The rows below fall into families. The same turns and mirrors carry the whole set onto itself and the rows of a family onto each other. For each named row, which other rows are in its family? Write them in the order they are listed.
These 32 rows form 4 families of 8 rows each.
J939: [ 31.3   1.7  -1.0 -33.6 -11.6  -2.2  21.2  -7.3   8.4  21.6  30.1]
J252: [ 17.8  -3.8  -2.0 -20.6 -31.4 -46.1 -16.8  -6.7  17.6  15.6   0.4]
J293: [ 18.7 -17.9   8.2 -51.7 -31.1  -9.5  -1.6  -3.3  23.1 -30.4   7.0]
J40: [ 18.7  -7.3  14.7 -37.4 -22.1 -19.2  14.5 -22.0  17.4  26.8  27.1]
J825: [  3.1 -28.1 -23.9 -13.1 -11.9  -8.1 -19.2 -10.4  24.1 -24.5 -35.7]
J837: [  7.4 -18.0  -7.2  -7.8   3.5  38.5   8.0  -6.8  17.6 -18.9   4.7]
J691: [ 24.6 -13.8   3.7 -35.2 -29.0 -42.8 -11.8  -7.7  27.0  22.2  -4.8]
J307: [ 18.5 -21.4 -18.2 -21.2 -37.7  -4.2  -4.1 -37.0  51.5  -9.0  13.0]
J466: [  5.0 -20.0  18.2 -18.2  24.7 -11.0   2.7 -14.3  -4.8  13.7  -9.1]
J948: [  4.2 -24.1   0.6 -26.0   1.3  33.0  13.6 -26.2  18.7  -7.1  22.7]
J331: [ 29.4  -7.4 -36.5 -21.9 -40.6  -6.4 -14.2 -26.1  37.1   5.1   8.7]
J989: [  9.4 -22.3  23.9 -22.3   4.2  -7.7  -8.6   9.4  -8.0   1.9 -16.7]
J268: [ 15.3   0.1 -34.3  -5.5 -33.0  -0.5  -0.9 -22.4  42.4  -4.4  21.5]
J870: [ 14.3  12.2 -16.9   1.6  13.1  -2.9  -5.2 -14.9   4.6  27.7   2.8]
J753: [  4.9 -34.0 -15.0  -1.7   7.7   3.5 -15.1 -28.4  29.2 -22.6 -22.7]
J968: [ 28.2  -1.8   5.0 -26.9 -20.4 -41.5  -7.4  -4.5  16.7  16.0 -23.5]
J977: [ 13.5 -29.4  21.9 -28.8  15.2 -11.1  -2.4   7.5   7.5  -4.9 -22.6]
J186: [ 10.0 -30.0 -28.9  -1.5  -6.4 -19.0 -18.8 -13.8  38.3  -9.7 -29.1]
J358: [ 17.0  -3.1 -19.8  -5.1  20.0 -14.2  -2.0 -14.3   8.8  35.1  -0.6]
J273: [ 10.0   3.9  12.9 -36.5 -23.6   5.1  16.0  -4.6  10.9  13.7  29.5]
J781: [ 10.2  -2.4 -27.3   1.6   4.9  -2.2   2.9 -38.7  23.7  28.2   6.0]
J498: [ 10.3 -34.2   8.0 -29.5 -41.1  -5.5  -3.7   1.0  30.4 -30.0   2.1]
J357: [  2.2 -20.4 -20.4 -13.6  17.3  30.9   7.8 -13.0  23.6 -15.5   5.8]
J514: [  9.0 -31.4   3.7 -43.9 -31.7   1.6  -2.3  -7.3  41.6 -29.1   2.2]
J75: [  5.8 -24.2 -29.4 -21.4  -4.2  31.4   7.7 -12.9  14.4 -19.1  18.7]
J571: [ 15.7 -24.7 -22.7   9.7  -4.5 -13.8 -25.1  -9.3  23.6 -16.1 -24.3]
J852: [ 13.0  -5.6 -38.6 -20.9 -27.3  -0.6  -1.5 -27.9  43.8  11.3  23.4]
J891: [ 13.7 -40.4  26.6 -40.6 -18.1 -13.5  -3.5 -11.5  23.2 -23.9  -1.6]
J228: [ 18.6 -17.3  -0.9 -12.9 -14.7 -48.1 -15.9 -24.5  29.1  11.2 -18.6]
J557: [ 16.7  -4.4  12.8 -47.3  -5.9   6.8  14.6  -7.3  12.2  15.7  30.0]
J912: [  5.3 -19.5  11.8 -25.0  16.1  -3.7  15.1   8.0  -6.0  -7.7 -14.7]
J673: [ 15.5  -7.7 -33.5   5.3   6.6  -1.1   2.2 -14.3   8.3  27.7 -13.5]

Which other rows belong to the same family as J673? J939, J293, J825, J331, J968, J75, J912
Which other rows belong to the same family as J498? J252, J837, J989, J268, J870, J273, J571
Which other rows belong to the same family as J307? J40, J466, J948, J753, J781, J891, J228

